One turn sends every row of this set to another row. A few are shown first. Where does it send the rows asked after them?
k236: [ 0.68  0.17 -0.63 -0.67  0.00 -1.35  1.03 -0.44  0.25 -1.25 -0.03  2.28
  2.52 -0.24 -0.89 -1.19 -2.06 -0.22  1.46]
k788: [-1.58  0.55  1.38 -0.04 -0.39 -1.31  0.35 -0.03 -0.88  2.27  2.91  0.45
 -2.30  0.89  0.13 -2.21  0.36  0.44  1.16]
k796: [-2.70  1.82 -1.13  0.11  1.58  1.74 -0.95 -1.43 -0.06 -2.36 -1.88 -1.02
  0.64 -0.18  0.78  0.56  1.87 -0.81  0.43]
k508: [-3.51  2.51 -0.70 -0.10  1.46  0.96 -1.03 -2.19 -0.70 -1.23 -1.15 -0.84
  0.68 -0.03  0.00 -1.25  2.07 -0.86  1.45]
k526: [ 0.71  0.51  0.06 -0.74  0.35 -0.84  2.46 -0.93  1.75  1.29 -0.24  0.53
 -0.90 -0.25  0.18  0.14 -2.24  1.21 -1.12]
k161: [-1.44  1.04  1.80 -1.20  0.20 -1.37  1.15  0.39 -2.36  0.63  0.18 -1.46
 -2.12  0.90  0.21 -3.65  1.34  0.92  1.23]
k620: [ 1.18  0.22 -0.38 -2.03  0.54 -1.41  2.56 -0.93  0.00 -1.27 -2.24 -1.51
 -1.42 -0.19  1.61 -0.56 -0.21  2.28 -0.23]
k605: [-1.37  1.44  2.00 -0.60 -0.41 -1.06 -0.54  0.18 -1.30  1.91  3.22  0.98
 -1.81 -0.07  0.27 -1.53  0.34  0.05  0.93]
k666: [-0.67 -0.36  0.62 -0.24  0.19 -1.00 -1.77  0.54 -2.04 -1.14  2.18  2.32
  1.39  0.01 -0.70 -2.14  0.27 -1.76  1.36]
k340: [ 0.66  0.78 -0.26 -0.73 -0.83 -0.97  2.27 -1.11  1.39  0.89 -0.36  0.32
 -0.20  0.00  0.08  0.95 -2.26  2.06 -0.56]
k533: [ 0.71 -0.39 -0.28 -0.25 -1.91 -1.35 -0.26  0.34 -0.87 -3.89  1.22  1.22
  0.69 -1.51 -0.89  1.18  1.12  0.19 -1.11]
k413: [-2.84  2.88 -0.60  0.20  1.55  1.05  0.10 -1.75  0.35 -2.15 -2.05 -0.89
  0.44 -0.29 -0.02 -0.44  0.48 -0.28  1.36]
k717: [-0.17 -1.69 -0.51 -1.54 -0.12  0.49 -0.17  0.63 -2.28 -0.14 -0.64 -2.03
 -0.77  1.31  2.02 -0.30  3.68  0.45 -1.56]
k922: [-3.55  2.66 -0.28  0.26  1.43  1.52 -0.90 -1.09 -0.51 -1.46 -1.08 -0.79
  0.52  0.11  0.10 -0.90  2.01 -1.08  1.49]
k206: [-0.24 -1.88 -0.11  0.17 -0.71  0.43 -1.72 -0.17 -1.49  0.02  1.12 -0.49
 -0.90  0.83  0.71  1.93  1.10  0.30 -3.21]
k979: [-2.80  2.54 -1.08 -0.17  1.56  0.60 -0.17 -2.75  0.19 -1.93 -2.11 -0.90
  0.75 -0.38 -0.08 -0.66  0.87 -0.14  1.22]
k353: [-2.78  1.68 -1.47 -0.16  1.50  1.24 -1.24 -2.44 -0.40 -2.07 -1.74 -1.02
  0.92 -0.23  0.56  0.01  2.14 -0.67  0.39]
k920: [ 0.93 -1.85 -0.78 -1.01 -1.02 -0.94  0.00  1.59 -1.58 -0.21 -1.82 -1.32
 -1.29 -0.24  1.01 -1.77  3.67 -0.17  0.92]
k647: [-1.36  0.82  1.99 -0.41  0.42 -0.66 -0.19  0.42 -0.92  2.35  2.80  0.83
 -2.15  0.04  0.07 -1.94  0.32 -0.67 -0.16]
k248: [-0.40  0.60  0.21 -0.67 -2.71 -0.90  0.19  1.35 -1.08 -1.39  2.51  1.75
  1.59 -0.71 -1.15 -0.37  2.49 -0.49  0.59]
k726: [-0.23  0.77  0.39  0.32 -2.68 -1.76  1.50  0.44 -0.47 -2.36  0.77  1.01
  1.31 -0.53 -2.75 -0.59 -0.26  0.75  0.08]
k336: [ 0.25 -0.61  0.31 -0.41 -1.01 -1.93  1.04  1.35 -1.45 -0.02 -2.12 -1.45
 -1.75 -0.06 -0.57 -3.41  1.77  0.45  1.91]
k419: [-0.26 -2.47 -0.81  0.00 -0.42  0.27 -1.14 -0.21 -1.07  0.51  1.57 -0.44
 -1.56  1.16  1.57  1.38  1.85  0.29 -2.42]
k826: [ 0.08 -2.08 -0.21 -0.06  0.19  0.75 -0.93  0.07 -0.57  0.78  0.81 -0.25
 -1.07  0.66  0.82  1.39  1.00 -0.32 -3.65]
k417: [ 1.68 -1.36 -0.73 -0.91 -0.42 -2.00  0.99  0.63 -0.69 -1.61 -2.97 -1.40
 -1.99 -1.03  0.72 -1.54  1.43  0.88  0.82]
k173: [ 0.57 -2.30 -1.25  0.07 -0.07 -0.09 -1.30  0.00 -1.24 -2.34 -0.07  1.39
  2.52  0.57 -0.49  0.40 -0.15 -1.02 -1.22]
k548: [ 0.72 -0.28 -0.69 -0.35 -0.26 -1.43  2.37 -1.53  1.38  0.34 -0.25 -0.01
 -1.45  0.28  0.61  0.52 -2.09  2.21 -0.65]

k788 goes to k548
k533 goes to k248
Where do these go?
k173 goes to k666
k605 goes to k340
k417 goes to k920
k353 goes to k508
k620 goes to k717
k526 goes to k826
k796 goes to k922

One turn sends every row of this set to another row. A few are shown first. Where does it send the rows asked after them?
k462: [-0.25 -1.79 -0.72  1.13  0.38  2.19 -0.65 -1.13 -0.94 -2.07  1.50 -2.94
 -0.75  1.79  1.01 -0.06 -0.27 -0.41 -0.37 -0.75  0.14 -0.25  2.01  2.84
 -2.02 -1.14 -0.92 -1.80 -2.32 -0.47  0.63]
k816: [ 0.14 -2.19 -1.03 -1.19 -0.57 -4.13  0.03 -0.34  1.24  0.26  2.53  1.20
 -0.48  0.65  0.74  0.53  1.16  1.74 -1.46  0.44  0.67  0.19  1.53  0.51
 -0.08  0.14 -0.51 -1.34  1.63  1.54  0.91]
k108: [-1.94  0.23  0.68  0.00 -2.23  1.60  0.96  0.42  1.51  1.21  0.20  0.04
  0.70 -0.47 -0.70 -2.21 -0.12 -1.61 -1.43 -0.45 -1.73 -0.07  0.52 -1.77
  0.74  1.29  0.84 -1.51 -1.49 -2.02 -1.06]
k868: [ 1.61  0.58 -0.67 -2.20  0.02 -2.09  0.89 -1.27  0.57 -1.59  0.07  0.81
  1.63  0.76  1.53  2.52 -0.68  1.79  1.50  1.34 -1.10  0.27  0.48 -0.37
  0.51  0.67  1.32 -1.64 -0.41 -0.23 -1.77]
k259: [ 3.67 -0.19  0.21 -0.33 -0.26  0.83 -0.30 -0.12  0.47  1.70 -0.09  0.99
 -0.34  4.23 -1.13  0.35  0.94  0.83  0.06  3.25  0.46 -0.30 -0.08  0.20
  1.25  0.92 -0.01  0.57 -0.09  1.03 -0.90]
k778: [ 1.70  0.98  3.13 -0.17  1.66  2.86  0.80  0.49  2.67  0.29  0.53 -0.02
 -1.88  0.57 -1.82  1.51  0.91  0.24 -1.97 -0.82  0.20 -0.10 -0.97  0.45
 -0.53 -0.05 -1.39 -1.49 -1.49 -1.14 -1.18]
k283: [ 1.06 -0.16 -1.56  0.84  0.44  0.10  0.19 -0.36  1.26  1.08 -0.09  0.46
 -0.89  1.21  1.92  2.78  0.48  2.40  0.56 -2.58  1.69 -1.17 -1.77  1.80
  1.59  1.33  0.25 -0.30 -0.64 -0.44 -1.90]
k639: [-0.39 -1.34 -1.05 -0.27  0.63  0.90  0.57 -2.15  0.75  1.93 -0.92  0.89
  0.79 -1.00  1.97 -0.16  1.40 -0.69  0.75 -0.24 -1.73  0.14  0.54  1.06
 -1.04  0.48  0.48 -0.16  3.01  0.41  2.48]
k65: [ 0.90  1.05 -1.17  2.20  0.37 -2.23 -3.14  2.10 -0.12 -1.97 -0.04 -0.75
 -0.08  0.10  0.82 -2.06  0.76  2.07 -0.54 -1.25 -0.06  0.22  1.67  0.37
  1.83  0.29  0.21 -1.33 -1.19  0.00 -1.64]
k361: [-0.75  1.20  0.27  2.27  3.32 -0.07  0.02 -0.87  1.04  0.80  0.04  2.53
 -0.10 -1.78  0.65 -0.74  0.84  0.72 -0.87  0.07 -0.05  1.61  1.41 -2.53
  1.16 -1.37 -2.26 -1.19  0.16 -1.31 -0.66]
k890: [ 0.33  0.06 -2.83  0.45 -1.20  2.20 -0.72 -1.65 -1.44  1.13 -0.91  0.25
 -0.11  1.10 -0.04 -0.08  1.87 -1.82 -1.30  1.69 -2.18 -0.30  1.86  1.23
  0.87  0.26 -0.95 -2.02  2.24 -1.30 -1.31]
k833: [ 1.72 -1.23 -1.77  2.16  0.04  1.60  0.51 -0.32  2.53 -2.17 -0.08  0.26
 -0.88  1.00 -1.20  0.67  2.39  0.33 -0.92 -3.75  0.11  0.60 -0.90 -1.52
 -1.27 -0.64 -0.60 -0.36  0.81 -1.08  0.39]
k995: [-0.88 -0.69  0.53 -1.49 -2.11 -0.40 -1.16  2.77 -0.48  0.00  0.57  3.20
  0.18  0.36  0.11 -0.43 -1.67 -0.39 -1.09  0.30 -0.28  1.51  1.84 -0.62
 -1.11  0.14 -0.64  0.22 -1.97 -0.30  0.60]
k604: [ 1.15  1.72  0.45  2.15  2.10  0.99  0.75  0.55 -1.52  0.32  0.51  1.28
 -0.46  1.91 -3.10 -0.41 -1.81  0.01 -1.78  1.75  1.44 -1.67  1.00  1.58
 -0.18 -0.01  0.72 -1.17 -0.54 -0.60  1.52]
k399: [-0.37 -0.17  1.32  1.66  0.84 -0.90  0.37 -2.32 -1.04 -1.20  0.21 -0.84
 -0.57 -0.25 -0.12  0.57  0.84  1.47 -0.38 -2.29  1.02  0.53 -0.42  1.01
 -2.76  0.53 -3.54  0.85  1.43 -0.01  1.15]
k613: [-0.88 -0.14  2.42  0.21  2.40 -0.89 -0.23  1.38  0.48 -1.30  2.31 -0.19
  0.44  2.83 -0.38 -0.08  0.38 -0.32 -0.38  0.99  0.31 -2.09  3.07  0.29
 -2.57 -0.01 -0.13  1.57 -0.31 -0.03  0.07]
k557: [-0.17  1.20 -2.04  1.58 -1.67  2.51  0.00 -0.17 -0.85 -0.37  2.81 -0.36
  0.89  0.97  1.87 -0.95 -1.99 -0.06  0.54 -1.29 -0.61  0.76  0.03  2.14
  0.21 -1.31 -0.60 -0.48 -0.61 -2.02 -2.59]
k351: [ 2.36 -0.68  0.99  2.92  2.04  0.17 -1.51 -2.26  0.63 -1.19  0.58 -1.02
  4.25  1.48  0.89 -1.27  0.75 -0.83 -1.91  1.60 -0.33 -0.35  0.70  0.35
  1.07 -0.54 -0.74 -0.96  0.47 -0.09 -0.53]

k361 goes to k65
k639 goes to k995
Where do these go?
k613 goes to k399
k604 goes to k833
k283 goes to k259
k557 goes to k890

